Each path below is one point turned by a fixed rotation once a step. After each direction that follows a path, write how fast that rotation turns it, in degrees each step (0 if it stays still).
Each turn is a multiple of 5 degrees from 10 to 175, or 0.
Each row of a path follows its step; steps can be skipped.
path 1
step 1: [-1.09  0.27  0.19 -2.13 -1.36  0.25  2.12 -2.22  1.58  0.25 -2.21 -0.61
 -1.69  1.75 -2.63 -0.80 -1.87 -0.13 -2.04  2.09 -0.98  1.17 -1.59  0.86
 -0.04 -1.94  0.40  0.43  1.73  0.77 -0.84 -2.38 -2.40  3.31  1.14  2.78
  1.68 -5.98 -1.04 -0.65 -3.36  0.65  2.17 -0.68]
step 2: [-0.79 -1.19  3.48  0.66  0.31 -0.84  0.82 -4.09 -1.01  1.58  1.19  3.00
  2.40  2.73  0.59 -3.35 -0.23  1.75 -1.75 -3.85  0.17 -1.42 -1.16 -0.60
  0.05  0.78  0.49  0.47 -3.50 -1.82 -0.59  0.87 -2.85  0.35 -0.69 -2.28
  0.12  2.99  0.16  2.05 -0.31 -0.01  2.97 -0.55]
step 6: [-3.18  0.53  2.10  0.32  1.05 -0.74 -0.91 -2.74 -1.34 -0.75  0.64 -0.85
 -0.74  2.52 -2.08 -4.27 -1.70  1.47 -0.22  2.85 -1.40 -1.54 -0.53  4.11
 -0.24  2.42  2.58 -0.88  0.89 -1.31 -0.12  2.27  1.31  0.79  1.53 -3.43
 -3.46 -0.06 -1.45  0.86 -0.87 -1.08 -1.12  2.08]
step 10: [-2.08  1.69  0.51  0.24  4.98 -0.06 -0.16  0.97  0.44  1.45  2.06  0.52
  1.58  3.71 -2.25  1.15  1.52  4.13  0.41  1.89 -1.44  0.82 -1.60  1.43
 -2.73  3.02  0.01 -1.27 -1.40 -0.25 -1.18 -0.25 -1.22 -0.61 -1.53  0.61
 -1.70 -0.90  0.64  0.81  0.50  2.93 -3.54 -2.46]
step 14: [-2.07  0.15  2.53  1.46  3.30 -2.61  0.67  0.37 -1.79  0.74  0.87  0.99
  3.24  4.18  0.83 -0.13  3.66  0.42 -1.46 -0.66 -0.31  0.55 -0.66  0.57
 -1.28 -2.92 -1.30  1.72 -1.65 -4.63  1.41 -1.30 -0.16  3.35  1.00 -0.66
  2.26  0.54  0.19 -1.04  1.75 -0.26 -0.77  2.22]
step 26: [-0.49 -1.75  1.29  1.37  6.41 -1.31 -0.98  1.23  0.00  1.21  1.08  1.26
  3.58  1.62  0.78  3.17  0.04  1.20 -2.14  1.29 -0.20  1.82 -1.81  0.58
 -2.14  0.04  0.78 -0.33  2.81  0.80  1.17 -0.06  2.04  2.11  2.18 -0.18
 -2.29 -2.80  1.93  1.60 -0.90 -1.19 -2.00  0.05]
step 27: [ 1.38 -2.76 -1.49 -1.48 -4.76 -3.28 -1.53  0.50 -1.91 -3.68 -0.81  2.50
 -2.57  0.96 -1.09 -2.55 -1.04 -0.06 -1.19  0.82 -0.83  1.06 -4.04  1.25
  1.16  0.19 -0.03  1.74  0.54 -1.17 -2.68 -1.20 -1.03  1.79  0.97 -0.33
 -3.40 -0.47  1.84 -0.44  1.97 -0.59 -0.85  0.08]
step 29: [-1.33  1.96  0.57  1.35  2.55  2.78  0.81 -3.19  3.96  0.81  0.52 -0.14
  4.37  0.71 -0.60  2.16 -0.59 -3.45  1.30  1.19 -2.14 -0.28  1.48  2.69
  0.51 -0.06  2.61  0.38 -0.28 -3.12 -2.36 -0.48 -1.50 -0.71  1.17 -0.79
  2.65  1.76 -0.96 -0.66 -1.38 -0.42  1.62  1.99]
step 41: [-0.58 -1.41  1.02  1.65  4.37  4.48 -0.21 -1.44  2.87 -0.47 -1.41 -0.42
  4.18  0.65 -2.89 -0.96  0.88  1.47  0.14 -1.52 -1.66 -0.07  1.72 -3.33
  0.42 -1.77  0.97 -0.13  0.31 -2.17 -0.20 -0.72  2.35  0.57 -0.08 -2.60
 -0.78  0.77 -3.05  0.65  0.28 -0.09  1.08 -3.12]
[ 0.71 -0.50  0.35  0.03  0.93 -0.58 -0.11  0.70 -0.74  0.17 -0.07 -0.62
 -0.76 -0.49 -0.34  0.15 -0.63 -1.31 -0.08 -0.66  0.03  0.06 -0.63  0.79
 -0.71  0.11 -0.75 -0.67  0.04 -1.23 -0.37  0.10  0.21 -0.44  0.30  0.01
 -0.72 -0.38 -0.33  0.05 -0.83 -0.46  0.06 -1.01]	40
[ 0.61  0.74 -0.08 -0.64  0.80 -0.69 -0.11  0.26 -0.50  1.41 -0.95  0.85
  0.13  0.10  0.50 -0.15 -0.12  0.15  0.17 -0.90  0.29 -0.28 -0.68 -0.19
 -0.12 -0.59  0.13 -0.17 -0.82  0.24  0.93  0.42  1.09 -0.49 -0.30 -0.02
  0.73 -0.50  0.97 -0.35  0.39  0.13  0.07  0.60]	155
[-0.16 -0.23 -0.92 -0.19 -0.52  0.28 -0.20 -0.34  0.69  0.12 -0.23 -0.21
  0.69 -0.02 -0.24  1.79  0.33 -0.86  0.10 -0.46  0.10 -1.05 -0.52 -0.39
  0.16  0.29 -0.20 -0.90  0.12  0.30  0.65  0.83  0.30  0.19  1.21  1.15
  0.03  0.50 -0.31  0.01 -0.22 -0.60 -0.11  0.31]	85
[-0.32  0.45 -0.69 -0.48  1.07 -0.16 -1.07  0.33 -0.16 -0.82 -0.25  0.14
 -0.42  1.15 -0.72  0.15 -0.64  0.00  0.15  0.32 -0.12  0.50  0.11 -1.28
  0.00  0.11  0.98  0.01  0.27  0.18  0.90  0.07  0.39  0.34 -0.08 -0.23
  0.05 -0.49 -0.87  0.61 -0.10 -0.16 -1.00 -0.98]	70
[-0.54  1.29  0.02 -0.24 -0.26 -0.33  0.12 -1.58 -0.03  0.65  0.68  0.77
 -1.01 -0.40  0.71 -0.71 -0.03  0.15  0.11  0.30  0.01  0.06  0.26 -0.19
 -1.25 -0.03  0.22 -0.56 -0.81 -0.40 -0.23  0.00 -0.21  0.00  0.77  0.91
  0.15  0.44 -0.82  0.12 -0.35 -0.25 -0.44 -0.42]	95
[-0.16 -0.19 -1.05  0.36 -0.35 -1.27 -0.29  0.31  0.83 -0.16  0.16 -0.68
  0.53  0.00 -0.52  0.09 -0.35  0.10  0.39  0.15 -0.03  0.22 -0.23  0.48
 -1.71 -0.09  0.20 -0.65 -0.23 -0.09 -0.33 -1.04 -0.26  0.56 -0.79  0.35
  0.23 -0.44  0.70 -0.52  0.40 -0.05 -1.08  0.77]	110
